In the data rows, 128 means zero.
Here are some points:
[147,148,161,139,92,122,151,165,117,90,117,107,104,163,101,111,159,114,122,121,154]
[124,141,117,149,111,98,115,136,149,112,134,82,98,132,98,139,126,155,164,115,137]
[120,116,108,147,113,134,117,144,128,118,132,84,115,114,125,125,141,164,143,142,165]
[101,110,82,115,128,121,99,112,140,137,165,119,135,81,149,140,123,182,151,131,118]
[157,128,163,99,118,148,145,130,87,131,111,161,147,128,133,109,156,101,93,136,121]
[144,147,166,127,123,143,146,125,141,105,117,153,124,169,125,143,120,110,111,113,111]
[108,164,159,149,133,122,141,123,172,103,130,144,100,188,108,147,95,110,110,105,115]
[97,124,118,180,137,140,114,122,169,121,125,92,94,153,121,146,85,136,138,123,147]
[153,114,99,106,103,108,112,160,83,141,129,95,150,65,121,91,183,158,158,151,160]
[148,138,167,101,130,133,139,108,117,126,118,178,125,143,133,138,131,105,87,126,115]
[165,137,163,87,125,136,147,134,85,133,111,168,161,126,132,116,156,103,98,139,107]
[82,105,81,179,127,123,83,113,180,121,158,52,100,120,125,144,89,182,164,125,144]
[153,133,169,122,117,150,156,136,121,117,102,147,137,155,135,133,146,98,115,123,123]
[142,120,131,101,118,129,120,130,94,134,128,138,139,103,134,109,150,129,121,137,133]
[153,129,143,103,129,129,139,135,105,144,112,149,145,124,128,114,146,96,110,140,126]
[98,121,114,140,161,147,131,100,154,150,121,152,127,138,163,164,104,117,130,124,110]
[102,130,126,166,139,135,126,126,160,127,127,122,106,153,129,137,104,126,127,118,141]
[178,136,156,125,75,114,122,160,82,99,108,83,108,125,92,86,181,122,121,143,183]
[110,136,135,156,126,125,131,143,138,117,129,108,118,145,114,131,118,129,140,120,138]
[159,135,160,86,134,150,160,130,96,129,134,198,148,129,147,124,150,103,91,131,106]
[111,131,134,143,154,163,151,101,161,142,113,166,118,159,166,177,104,113,119,120,108]
[165,132,162,104,111,136,140,132,101,120,110,142,136,134,111,114,146,98,101,135,127]
[123,102,94,115,117,122,108,143,105,144,160,116,133,75,135,108,143,164,141,146,151]
[135,148,164,115,148,136,140,105,143,133,123,181,120,163,123,136,99,93,92,115,102]
[148,116,117,111,111,126,125,153,83,139,132,122,152,93,139,100,171,141,131,146,147]
[124,146,143,147,122,126,140,118,160,103,122,131,92,169,115,153,116,126,128,109,127]
[156,142,156,143,79,110,136,161,116,78,124,87,93,145,85,100,156,136,129,133,164]
[133,131,136,111,137,137,141,132,111,136,123,162,150,130,136,120,134,109,115,131,109]
[99,122,105,173,131,148,130,119,180,106,143,106,94,156,147,165,104,159,144,115,142]
[81,124,103,181,136,120,113,127,179,114,140,90,95,153,121,150,85,149,156,112,139]
[155,153,165,103,110,116,137,133,118,106,135,147,109,146,105,119,150,112,102,124,131]
[82,114,83,184,133,111,87,122,160,127,148,53,90,117,119,128,91,170,162,128,158]
[114,120,112,147,125,135,138,148,153,111,136,107,128,137,135,151,132,149,150,119,129]
[167,161,192,86,129,148,178,126,120,118,110,209,123,173,134,143,149,83,78,117,104]
[159,131,158,131,81,135,140,190,88,97,115,93,149,130,100,82,174,119,126,147,160]
[132,90,60,108,126,110,88,137,89,155,148,77,167,32,145,108,155,182,172,153,142]
[158,145,151,151,72,101,105,152,126,80,122,55,82,142,71,96,148,148,122,133,178]
[156,126,146,65,134,147,152,121,88,152,109,186,187,102,157,128,158,101,110,138,82]
[98,136,123,162,148,127,136,119,183,123,121,139,116,167,120,160,86,119,141,107,110]
[109,145,128,173,120,106,124,129,174,96,138,90,75,170,103,139,109,141,140,115,155]
[133,126,137,81,152,148,149,113,115,148,139,206,163,114,163,133,129,118,98,128,87]
[147,142,159,118,105,140,144,124,134,93,124,151,102,161,131,140,135,119,99,123,130]
[142,117,132,123,104,137,119,154,94,118,132,111,140,107,123,102,164,133,130,147,147]
[151,124,150,108,128,155,156,134,107,131,111,168,160,138,145,128,148,109,108,135,113]
[94,121,101,110,173,123,113,72,160,159,147,174,134,114,151,161,75,135,128,114,81]
[107,137,126,165,134,129,120,106,178,105,137,116,78,163,125,160,100,144,128,119,134]
[150,132,143,104,122,128,131,134,105,124,125,141,128,122,124,112,154,112,111,133,132]
[115,128,149,172,124,154,130,128,161,108,125,115,81,176,133,147,103,129,120,117,140]
[112,118,99,155,111,111,99,125,143,118,141,62,95,115,112,127,128,166,159,130,163]
[168,140,167,114,101,125,147,153,93,115,101,124,140,131,114,105,167,104,115,130,136]
[146,126,158,108,145,155,164,138,108,154,85,180,178,142,147,133,131,71,109,129,96]
[126,125,90,139,111,93,88,119,146,128,136,63,106,86,104,122,121,180,156,124,149]
[94,123,102,144,170,155,124,87,178,140,144,152,114,143,168,182,81,150,132,111,99]
[124,103,90,119,134,132,112,131,105,162,139,123,157,72,161,123,144,157,145,143,135]
[107,138,102,168,105,100,105,131,171,98,145,61,84,141,104,145,115,171,156,118,158]
[160,109,114,109,90,137,116,156,69,121,122,87,149,78,133,93,181,155,136,158,169]
[145,121,132,111,142,141,136,127,103,148,119,152,150,116,152,120,143,111,123,145,126]
[106,115,79,153,130,107,79,104,150,140,140,66,105,99,122,128,98,167,154,125,151]
[111,129,118,130,142,118,113,108,148,140,133,121,116,121,127,148,112,135,137,124,127]
[125,118,111,151,113,112,102,140,127,115,133,75,109,116,110,113,131,155,139,136,158]
[177,128,178,89,108,168,164,151,77,116,108,175,158,134,148,108,176,94,89,144,120]
[149,138,161,127,116,127,139,139,112,117,107,119,126,150,99,110,144,102,113,128,135]
[122,105,89,118,114,121,89,130,106,131,158,92,130,73,129,102,143,174,140,146,147]
[112,125,93,141,128,102,104,117,138,133,150,92,110,100,123,130,111,151,147,128,139]
[78,106,87,177,135,116,99,119,162,138,153,91,95,119,129,131,95,159,152,131,158]
[135,95,94,98,130,121,104,125,97,155,121,105,180,66,138,106,138,145,149,147,119]
[127,152,161,175,79,136,137,162,158,51,146,93,54,187,103,121,136,144,116,126,177]
[153,137,142,152,76,119,113,147,129,76,143,66,74,138,88,102,151,163,130,140,184]
[107,111,96,172,125,130,99,127,146,131,135,71,119,120,133,133,108,162,149,135,154]
[93,118,85,153,150,119,107,124,154,144,157,113,114,123,136,139,107,146,153,120,136]
[102,95,71,128,144,122,97,139,101,167,153,100,153,68,146,100,134,154,159,149,147]
[114,103,90,140,119,127,114,154,107,140,133,96,151,88,143,108,149,154,162,146,151]
[109,126,103,154,114,105,112,152,127,124,138,94,126,116,111,104,145,145,152,136,155]
[145,120,111,77,129,136,131,120,89,149,130,170,157,88,156,118,154,129,112,139,106]
[86,119,94,173,147,127,109,111,173,128,143,105,90,143,138,159,96,156,146,121,144]
[97,113,93,138,129,127,114,159,112,153,157,121,143,93,139,94,138,137,134,145,152]
[117,102,61,112,133,104,98,132,110,149,155,88,142,54,134,115,144,176,175,141,139]
[106,113,85,130,148,120,102,105,139,159,142,122,138,99,152,141,107,147,141,126,115]
[116,124,117,147,121,143,114,109,163,107,146,111,103,133,137,147,108,160,128,129,130]
[142,154,164,142,102,121,152,160,138,90,115,114,113,169,93,119,142,115,127,124,141]
[144,137,171,118,140,165,177,128,140,117,106,187,132,177,153,164,133,87,106,114,94]
[96,120,104,137,171,133,112,95,171,147,137,142,132,130,150,167,83,135,141,111,91]
[136,132,135,120,120,135,134,132,103,137,123,148,135,125,131,103,142,106,114,137,136]
[124,145,154,127,125,128,153,146,123,124,125,153,122,154,123,116,128,94,110,124,125]
[128,125,119,145,115,115,116,143,121,130,123,86,129,117,121,115,140,145,149,133,155]
[85,115,69,147,139,101,73,108,160,135,171,82,109,89,117,132,93,178,159,124,130]
[84,128,115,157,170,126,126,104,181,148,128,134,128,152,132,159,68,121,140,106,104]
Here are 24 more points, each followed by its number:
[109,123,119,134,155,162,142,107,158,135,124,146,137,153,161,171,104,133,134,110,101] 0
[160,141,167,101,125,144,161,139,100,121,112,173,133,139,133,128,156,100,106,126,114] 1
[103,114,105,151,139,132,128,135,140,139,134,115,135,126,142,137,118,141,152,125,130] 2
[151,134,134,114,110,123,151,165,94,126,116,122,164,113,122,111,166,120,140,132,126] 3
[146,145,172,164,85,158,153,164,131,73,103,102,83,184,123,130,154,127,112,131,172] 4
[174,130,164,135,66,130,129,166,76,97,95,80,111,131,101,77,189,127,119,150,194] 5
[146,138,131,135,87,110,118,164,106,105,130,77,110,115,95,95,165,139,136,135,169] 6
[122,157,166,135,138,137,155,101,167,112,111,174,96,196,128,168,101,97,100,102,98] 7
[137,111,115,87,161,129,122,110,101,175,112,171,180,91,149,122,130,106,119,139,91] 8
[92,112,69,153,145,110,91,110,153,144,156,82,98,103,133,140,109,171,149,130,159] 9
[127,141,135,156,111,108,128,158,132,106,127,100,114,145,99,114,132,122,138,121,155] 10
[88,113,76,143,146,124,96,112,154,136,168,115,117,97,156,144,99,178,146,125,121] 11
[107,122,132,144,166,159,138,94,166,134,127,161,119,161,156,169,86,111,116,117,105] 12
[114,131,126,110,165,141,138,105,150,143,138,189,132,140,151,154,102,111,111,116,92] 13
[121,127,108,114,134,97,107,122,132,131,138,120,132,98,121,124,120,144,146,126,117] 14
[117,140,133,144,123,119,137,160,135,108,137,121,118,142,109,114,140,127,138,121,137] 15
[151,138,144,118,96,117,132,153,104,115,122,116,132,122,107,90,164,121,123,138,149] 16
[168,142,166,105,90,128,143,155,95,105,109,122,136,127,106,104,171,121,115,136,142] 17
[120,126,139,162,109,160,132,142,147,96,130,106,92,158,139,143,132,142,129,136,157] 18
[133,133,155,122,141,140,158,119,134,132,103,159,133,164,136,150,130,90,115,122,111] 19
[135,139,144,173,86,126,127,157,141,82,115,74,84,156,98,118,149,144,141,128,175] 20
[160,152,173,92,127,136,164,147,104,117,121,187,149,150,126,114,164,86,95,124,108] 21
[130,154,146,135,113,99,128,138,136,107,131,114,105,145,87,112,130,123,127,118,143] 22
[115,157,172,179,124,149,164,143,172,90,123,137,88,212,111,138,111,96,104,105,137] 23
Which of these numbered points is nearest to each point below, ignoring the 3 directions in which the first points spread most? Its number follows each.
[118,133,136,102,159,122,133,113,124,156,143,181,151,124,132,128,109,95,107,120,90] > 22
[122,132,136,122,141,143,134,109,144,129,124,144,134,140,139,148,115,129,121,128,112] > 17
[105,116,112,126,176,156,146,94,155,166,124,180,143,132,181,176,101,123,131,119,96] > 20
[116,136,132,107,145,132,128,108,138,132,151,173,121,136,132,136,107,117,102,120,102] > 13
[121,127,139,148,153,140,128,115,137,148,107,132,120,146,135,136,110,97,122,131,132] > 5
[178,126,159,100,89,136,147,163,74,115,106,125,150,115,122,89,185,115,117,148,146] > 20
[102,99,78,145,159,121,115,113,140,171,119,110,151,97,151,151,107,142,165,127,122] > 19
[134,136,132,125,104,107,130,159,117,115,141,116,123,124,99,100,150,124,132,128,141] > 21
[107,107,91,130,146,121,94,102,130,158,149,118,123,91,138,131,115,155,134,132,137] > 9
[116,139,142,181,101,140,127,145,164,84,143,78,69,177,115,135,118,150,127,126,171] > 18
[119,126,128,126,147,143,128,83,151,128,129,156,95,147,151,169,102,136,107,121,120] > 9
[144,158,142,136,81,98,130,166,118,81,136,84,93,140,81,97,162,143,134,127,167] > 21
[118,99,90,137,143,140,99,107,127,159,128,100,135,98,153,129,121,145,145,143,149] > 5
[143,160,152,160,74,104,119,144,149,75,124,65,58,165,74,119,140,146,129,119,174] > 7
[145,111,130,125,93,123,140,180,83,122,121,99,155,112,123,91,175,128,148,147,158] > 2
[116,105,101,97,157,127,125,131,93,181,130,158,191,83,155,116,141,109,135,137,105] > 10
[113,141,140,143,122,128,148,156,129,118,134,135,127,148,120,122,135,109,127,121,125] > 15
[69,125,108,177,167,152,137,112,183,137,135,141,121,165,159,180,79,121,145,113,107] > 2
[150,123,108,96,111,99,105,124,99,139,139,107,126,82,123,106,160,157,141,144,147] > 7
[125,147,161,163,113,138,153,139,156,87,117,117,82,193,118,147,124,120,122,118,146] > 20
[100,110,76,140,150,122,121,129,140,154,134,116,155,103,148,143,112,150,166,123,104] > 3
[122,136,142,145,122,120,125,133,134,119,134,131,88,149,119,113,132,116,108,124,156] > 9
[111,92,81,124,145,142,96,110,120,162,150,110,156,74,159,124,122,155,148,148,134] > 12
[79,120,74,164,131,117,94,125,172,113,186,89,90,115,136,133,100,187,155,122,149] > 11
[97,106,84,115,167,129,127,128,124,169,148,156,180,91,161,127,116,129,140,130,91] > 15
[156,133,160,103,113,121,142,167,76,132,114,136,152,122,106,88,163,95,119,139,145] > 10
[111,140,112,156,128,98,102,111,179,109,156,87,86,135,105,147,84,161,154,106,123] > 14
[145,152,173,147,79,131,147,162,126,71,137,109,91,163,104,104,167,131,110,136,164] > 11
[144,142,175,147,111,136,145,143,115,113,98,120,110,159,109,108,144,89,108,133,153] > 5
[134,142,152,195,71,157,138,160,160,49,126,53,64,183,113,133,133,163,131,128,181] > 18
[158,141,165,106,122,139,157,145,91,132,106,165,132,140,135,113,163,97,94,139,136] > 9
[83,129,120,149,170,138,147,119,168,137,136,170,129,162,139,164,79,109,134,113,90] > 15
[145,153,152,140,83,127,142,166,130,73,140,112,95,148,97,110,159,150,123,123,157] > 11
[146,140,157,85,144,140,154,136,98,141,126,196,166,137,133,125,146,84,102,123,97] > 21
[137,138,146,171,102,125,135,150,140,92,113,83,92,157,107,125,136,130,135,128,163] > 20
[166,123,130,102,133,130,142,121,93,153,99,144,161,108,143,132,154,116,135,139,122] > 19
[140,136,128,140,101,101,107,137,121,113,121,79,99,126,92,114,142,151,134,128,159] > 7
[133,132,136,93,146,117,135,120,110,145,135,177,155,111,123,120,127,102,107,120,96] > 22
[132,132,135,161,107,118,136,147,138,110,108,87,102,151,99,122,139,124,148,121,156] > 19
[114,117,93,112,137,119,113,132,110,155,152,139,136,82,147,111,139,149,133,143,133] > 13
[149,99,92,105,116,122,112,134,83,154,130,107,160,60,151,109,174,158,158,148,158] > 20
[145,134,158,114,137,131,154,141,105,140,108,168,155,145,128,113,141,86,110,128,110] > 10
[123,123,135,136,131,153,123,121,136,124,134,136,124,142,141,141,115,128,116,129,125] > 12
[154,135,150,150,93,137,148,153,132,96,102,102,104,149,123,132,155,132,136,128,162] > 20
[157,106,106,111,89,138,124,160,74,123,132,81,161,80,136,97,183,167,154,151,163] > 0
[118,129,135,140,150,148,151,125,154,130,110,149,153,156,137,151,106,101,137,111,99] > 3
[133,129,110,127,113,116,125,142,127,117,144,114,122,110,130,127,152,159,144,129,144] > 1
[127,158,161,182,101,120,144,150,157,78,126,103,63,196,96,130,122,113,113,114,166] > 6
[171,147,186,98,120,130,152,125,105,124,94,173,140,156,108,117,141,77,86,130,107] > 8
[151,153,179,95,130,119,153,127,108,129,111,187,130,156,116,116,135,73,86,128,106] > 22
[98,136,118,153,147,106,123,127,147,144,132,133,126,134,112,133,99,109,142,113,122] > 10
[134,151,178,162,108,152,155,129,158,73,110,136,84,200,120,156,127,119,106,112,135] > 20
[138,113,105,87,129,123,118,134,89,153,132,132,160,76,136,105,156,138,131,145,124] > 6
[186,139,177,92,103,122,143,143,75,120,92,139,148,124,101,99,170,89,105,137,133] > 8
[153,114,123,81,157,124,127,108,99,171,109,163,172,94,145,125,135,111,122,138,103] > 8
[145,144,161,170,83,125,129,142,150,68,116,67,80,173,84,129,130,147,127,120,164] > 17
[104,133,149,172,144,135,153,129,171,117,104,128,136,177,129,164,92,102,137,110,107] > 3
[109,139,134,131,163,140,140,89,170,145,119,158,133,155,141,175,82,111,121,106,83] > 17
[124,133,135,171,90,127,116,152,148,78,148,74,71,150,106,125,140,164,134,121,173] > 11
[146,128,137,128,84,123,115,167,100,105,130,90,134,113,109,81,162,138,130,147,161] > 16
[136,145,186,142,136,150,166,115,156,106,91,164,99,207,123,163,116,81,99,111,118] > 19
[91,117,82,153,141,120,102,119,155,141,156,98,101,112,143,144,110,170,155,125,142] > 1
[96,113,76,107,156,104,97,111,118,169,164,142,162,69,144,112,109,147,142,131,103] > 22
[135,158,167,141,113,106,156,162,129,106,121,133,118,169,92,112,139,90,117,115,137] > 10
[154,140,157,113,115,147,159,135,120,113,110,160,135,151,133,129,156,110,107,126,115] > 20
[93,140,121,133,175,129,143,96,176,136,126,170,130,162,143,178,84,111,137,99,71] > 3
[111,127,96,146,111,91,100,139,126,123,139,74,122,98,110,110,131,162,159,133,153] > 16
[140,123,107,102,128,119,115,109,109,146,137,131,139,82,135,130,147,154,137,139,123] > 7
[149,146,187,113,144,137,155,123,116,133,99,179,133,163,122,130,132,68,87,121,104] > 8
[119,144,137,132,139,128,140,120,155,122,138,148,115,154,127,147,114,127,127,113,109] > 21
[132,126,145,132,119,147,146,148,113,123,131,145,134,137,139,115,144,108,108,136,140] > 23
[132,132,128,149,111,145,123,117,157,97,127,100,93,143,144,150,128,158,129,127,148] > 18
[90,106,75,155,145,112,83,111,138,144,154,94,102,94,129,118,101,170,142,136,151] > 9
[137,82,71,114,119,134,105,134,105,152,131,73,165,54,155,122,156,175,171,152,152] > 0
[112,121,122,139,148,150,129,117,144,132,125,140,116,143,143,148,111,122,118,130,127] > 12
[155,132,157,98,145,139,159,121,91,148,93,182,160,133,147,131,142,80,112,127,100] > 19
[122,126,109,115,122,100,105,135,104,143,137,103,151,94,108,98,141,141,147,139,135] > 22
[155,117,127,111,106,111,135,154,90,128,120,113,131,100,111,99,178,137,138,148,159] > 1
[155,115,150,80,138,138,137,130,74,163,102,166,183,101,138,101,151,88,103,150,112] > 8
[103,127,103,163,131,113,105,111,169,130,136,92,87,131,126,148,98,162,145,122,142] > 7
[153,104,118,95,128,137,121,132,81,153,122,144,169,81,148,101,153,121,124,152,121] > 12
[141,135,118,107,111,98,110,134,116,123,136,105,136,102,103,110,141,142,139,126,129] > 14
[150,110,109,107,124,121,118,141,79,158,124,116,160,73,141,104,168,128,142,149,146] > 19
[90,123,106,172,130,119,121,141,163,123,141,95,118,148,126,143,112,138,155,116,142] > 2
[131,124,112,132,108,116,101,141,116,118,145,91,110,105,109,106,134,159,135,142,154] > 13
[139,154,154,139,89,114,136,147,135,80,137,109,83,166,93,116,145,133,116,119,156] > 13
[117,133,133,154,131,113,117,128,159,108,125,101,110,151,93,132,98,121,130,114,122] > 8
[124,114,85,100,126,127,108,115,116,142,152,124,142,77,153,128,132,177,141,129,118] > 11
[145,135,146,144,82,119,130,177,90,100,135,89,114,130,94,77,169,124,117,145,189] > 23
[145,104,104,110,111,135,130,157,87,132,134,99,164,77,144,107,174,158,152,147,143] > 0
[149,136,136,150,92,104,126,165,106,107,120,89,116,133,93,95,154,129,138,132,166] > 10
[172,146,173,104,101,118,149,150,86,116,99,139,138,138,99,93,164,88,103,140,138] > 8
[158,134,144,130,80,110,123,178,82,107,133,100,123,109,97,62,175,126,123,148,172] > 16
[129,142,137,135,110,121,134,142,129,106,139,123,93,134,112,117,142,135,126,131,152] > 13
[161,139,176,91,130,132,156,118,101,135,100,181,155,137,117,117,135,79,85,129,101] > 8
[128,120,114,134,93,114,112,159,106,120,139,81,132,102,108,85,151,152,139,143,162] > 16
[163,140,161,101,107,139,143,133,110,112,113,143,134,130,124,125,155,122,112,130,113] > 17
[96,118,80,155,137,107,100,127,155,137,137,81,131,103,120,135,109,158,169,129,129] > 3
[86,132,101,169,139,110,115,121,179,127,133,94,104,145,115,150,97,141,168,111,125] > 3
[155,137,168,107,89,137,139,156,92,95,144,147,120,135,112,97,163,123,97,136,145] > 11
[62,137,96,200,139,113,106,132,188,104,175,93,75,150,112,141,72,151,150,114,149] > 15
[144,131,162,105,132,135,159,131,103,141,121,180,151,134,130,118,141,87,100,126,106] > 16
[92,118,90,192,136,128,108,122,173,125,132,67,90,140,135,150,103,160,162,121,160] > 20
[129,114,112,102,165,134,152,131,97,182,110,169,193,101,165,133,130,96,135,140,89] > 3
[153,125,125,72,130,112,110,106,94,143,150,161,156,78,121,108,134,136,117,133,93] > 14
[140,115,126,109,103,128,113,135,98,120,143,110,125,102,130,108,156,156,127,143,142] > 11
[140,127,148,129,115,135,140,141,122,118,113,122,121,143,126,132,142,127,125,125,138] > 20
[171,137,172,80,110,125,160,167,70,125,98,165,182,120,114,98,177,85,108,140,100] > 3
[91,109,90,183,134,127,120,138,166,134,126,70,113,127,133,151,104,153,175,121,152] > 2
[92,121,118,180,131,157,128,122,183,106,133,104,91,170,148,170,95,149,139,116,134] > 4
[172,132,144,91,87,99,107,152,67,123,133,99,136,91,90,65,168,124,115,144,162] > 22
[165,143,178,75,126,126,161,146,80,139,109,196,154,138,117,100,164,70,81,132,111] > 22
[111,130,96,142,118,97,90,120,151,114,145,83,111,117,104,128,113,166,161,120,142] > 14
[97,110,94,132,158,159,130,103,166,139,144,150,154,118,187,171,91,153,141,125,87] > 0
[163,119,135,96,105,132,123,141,86,118,127,119,152,92,126,95,160,144,130,146,134] > 17
[163,145,171,91,132,135,147,127,90,137,98,175,151,136,123,121,145,82,98,125,100] > 8
[118,133,138,159,122,143,134,141,135,113,135,114,116,158,128,120,118,126,119,126,140] > 23
[143,118,128,120,118,140,136,154,95,128,121,125,166,109,135,113,147,123,127,142,130] > 2
[119,106,90,119,128,130,116,133,119,149,142,116,140,83,148,125,137,157,148,142,131] > 1
[137,120,130,118,129,131,130,126,115,138,128,138,125,117,141,124,144,127,118,132,137] > 9
[110,132,126,132,153,130,137,120,144,140,123,149,139,142,132,146,99,108,132,118,101] > 10
[118,110,107,126,132,121,116,153,106,145,132,111,154,100,125,103,137,129,142,138,142] > 10
[79,122,112,150,186,160,157,105,185,150,122,173,150,161,177,188,78,112,145,110,78] > 2
[145,102,117,94,138,136,122,134,85,156,123,140,173,83,152,113,144,128,124,149,123] > 12
[105,112,98,133,150,128,121,130,128,150,120,120,164,107,144,135,120,129,158,129,116] > 3
[124,122,115,109,146,138,123,98,126,152,133,144,135,113,148,141,116,129,122,131,123] > 9
[121,104,88,108,142,120,114,120,113,158,140,129,145,82,149,128,139,149,144,140,130] > 1
[127,133,130,107,137,119,117,118,118,138,141,151,140,110,117,118,119,121,114,126,108] > 22
[113,132,112,142,128,105,124,146,126,125,150,116,130,121,111,110,136,133,147,129,136] > 15
[125,106,85,127,125,111,106,129,106,149,131,83,143,67,135,113,140,154,160,142,152] > 19
[126,146,171,132,134,161,156,134,135,104,136,181,115,175,138,133,126,103,85,119,117] > 11
[146,149,175,116,130,154,159,125,139,106,101,167,130,174,130,147,128,93,106,118,98] > 17
[115,105,91,128,124,138,113,136,102,138,148,105,140,87,153,103,146,168,142,153,156] > 18
[155,143,156,124,79,112,137,176,101,89,134,109,116,133,91,84,166,125,120,130,162] > 21
[121,99,87,97,152,147,124,103,119,154,147,149,164,82,182,154,126,160,145,138,99] > 0
[160,124,142,112,107,122,121,151,77,133,110,114,154,97,117,76,163,111,116,154,147] > 8
[98,138,136,197,117,139,131,155,162,95,127,86,95,180,107,133,115,118,135,122,167] > 23
[127,135,161,152,126,151,144,125,158,101,121,134,100,177,128,144,107,117,111,112,128] > 12
[130,117,93,117,123,105,92,110,125,139,133,94,127,84,127,120,132,160,147,136,132] > 7
[130,132,147,128,154,143,150,111,145,138,109,161,129,159,139,154,113,105,118,116,104] > 19
[111,161,186,155,154,139,173,134,164,105,107,182,95,230,117,153,98,61,95,98,108] > 10
[93,125,122,129,176,132,144,135,138,162,124,180,169,141,144,142,96,88,127,121,84] > 10
[151,130,140,110,88,128,132,163,88,95,135,119,138,110,115,97,170,140,126,135,145] > 11
[114,159,172,173,120,116,150,151,168,84,129,126,84,201,91,130,113,106,112,113,138] > 15
[96,149,161,162,156,145,148,122,189,106,134,169,109,206,129,162,78,92,106,102,99] > 15
[136,119,117,94,156,121,127,112,106,170,122,165,163,103,147,129,126,106,121,130,96] > 8
[101,109,91,140,162,138,122,112,148,163,134,127,131,117,150,151,107,131,149,130,121] > 19
[109,147,124,184,104,109,120,141,167,92,137,75,69,167,100,132,118,148,147,117,169] > 6
[139,130,111,125,91,114,106,139,115,101,151,96,110,101,109,102,151,173,129,136,160] > 11
[107,139,124,128,160,136,140,110,153,133,133,168,120,151,134,148,100,105,118,107,96] > 6
[84,133,91,178,120,116,104,117,182,100,172,92,65,150,114,147,93,179,143,108,154] > 11
[148,114,136,94,138,130,131,141,82,161,103,153,173,103,137,94,147,96,123,150,117] > 8
[137,136,121,153,96,114,112,136,140,92,121,57,102,130,107,130,141,160,153,133,162] > 17
[161,139,161,131,90,124,140,171,100,96,111,113,128,148,90,96,154,106,126,133,152] > 10
[131,141,146,119,127,133,139,120,128,130,129,156,122,140,134,131,129,111,113,125,117] > 6
[143,168,173,121,119,127,161,124,145,97,112,164,103,182,110,146,130,99,99,114,123] > 7
[105,132,112,174,118,124,116,144,150,112,146,78,75,145,113,116,125,149,142,125,170] > 23
[106,121,107,141,165,126,118,90,162,147,108,112,130,131,146,175,86,140,151,120,106] > 19
[129,109,100,103,141,126,118,120,102,165,130,139,166,79,148,125,139,134,138,133,116] > 6
[100,117,126,110,181,133,137,116,125,174,129,194,163,127,157,142,109,94,120,127,82] > 10
[102,113,106,114,170,134,112,99,134,162,138,162,154,106,157,134,101,125,127,128,96] > 16
[107,152,137,145,137,126,133,118,173,108,143,140,97,159,117,157,97,129,128,104,111] > 21
[98,127,117,151,147,142,127,122,160,129,150,140,120,143,154,151,103,140,127,120,111] > 11
[139,144,152,156,97,125,150,149,136,86,116,106,88,168,111,124,145,128,124,123,161] > 20
[137,126,129,112,143,125,126,108,123,148,108,147,148,126,135,143,120,110,129,128,107] > 8
[92,135,117,157,151,127,125,97,181,123,152,142,92,163,133,169,79,137,131,110,109] > 13
[166,125,119,90,106,103,111,129,79,143,125,115,147,77,115,96,171,140,134,143,138] > 7
[102,111,96,126,172,128,124,113,135,179,111,138,171,103,157,147,112,109,156,127,102] > 19
[104,109,132,150,146,151,138,143,130,142,124,148,148,141,147,131,113,107,119,134,126] > 23
[128,164,156,164,82,106,132,157,165,60,151,88,59,185,72,124,128,136,125,106,165] > 21
[135,123,142,112,141,160,143,117,119,144,116,168,135,137,156,139,121,99,97,134,111] > 12
[157,114,127,107,104,129,121,133,80,141,122,108,136,88,125,97,173,132,120,144,160] > 9
[135,149,162,149,113,124,138,136,146,95,121,118,100,174,104,123,122,114,119,116,136] > 16
[122,141,140,122,126,123,123,122,137,121,151,135,120,129,117,122,115,136,116,129,114] > 13
[123,135,146,133,134,121,127,114,133,119,116,129,124,149,110,136,115,119,121,117,116] > 8
[99,141,108,159,127,99,121,142,152,113,139,102,109,145,101,120,113,127,142,122,143] > 10
[132,124,120,115,133,115,118,126,115,148,135,132,144,105,128,111,121,129,126,131,120] > 16
[154,148,160,151,84,120,140,156,135,73,117,86,83,162,91,117,155,130,129,120,163] > 1
[125,113,108,98,153,130,122,111,113,152,136,165,157,93,158,137,129,134,131,133,99] > 1
[115,123,116,110,173,142,131,89,157,157,126,169,145,126,158,178,97,121,142,115,80] > 17
[158,121,151,112,102,157,145,162,90,114,116,126,155,130,131,108,161,121,121,140,136] > 0
[93,111,84,188,131,123,91,119,170,121,148,59,84,126,127,144,104,178,161,132,168] > 12
[86,121,82,178,141,131,108,124,176,122,143,78,97,131,135,158,102,174,161,128,142] > 20
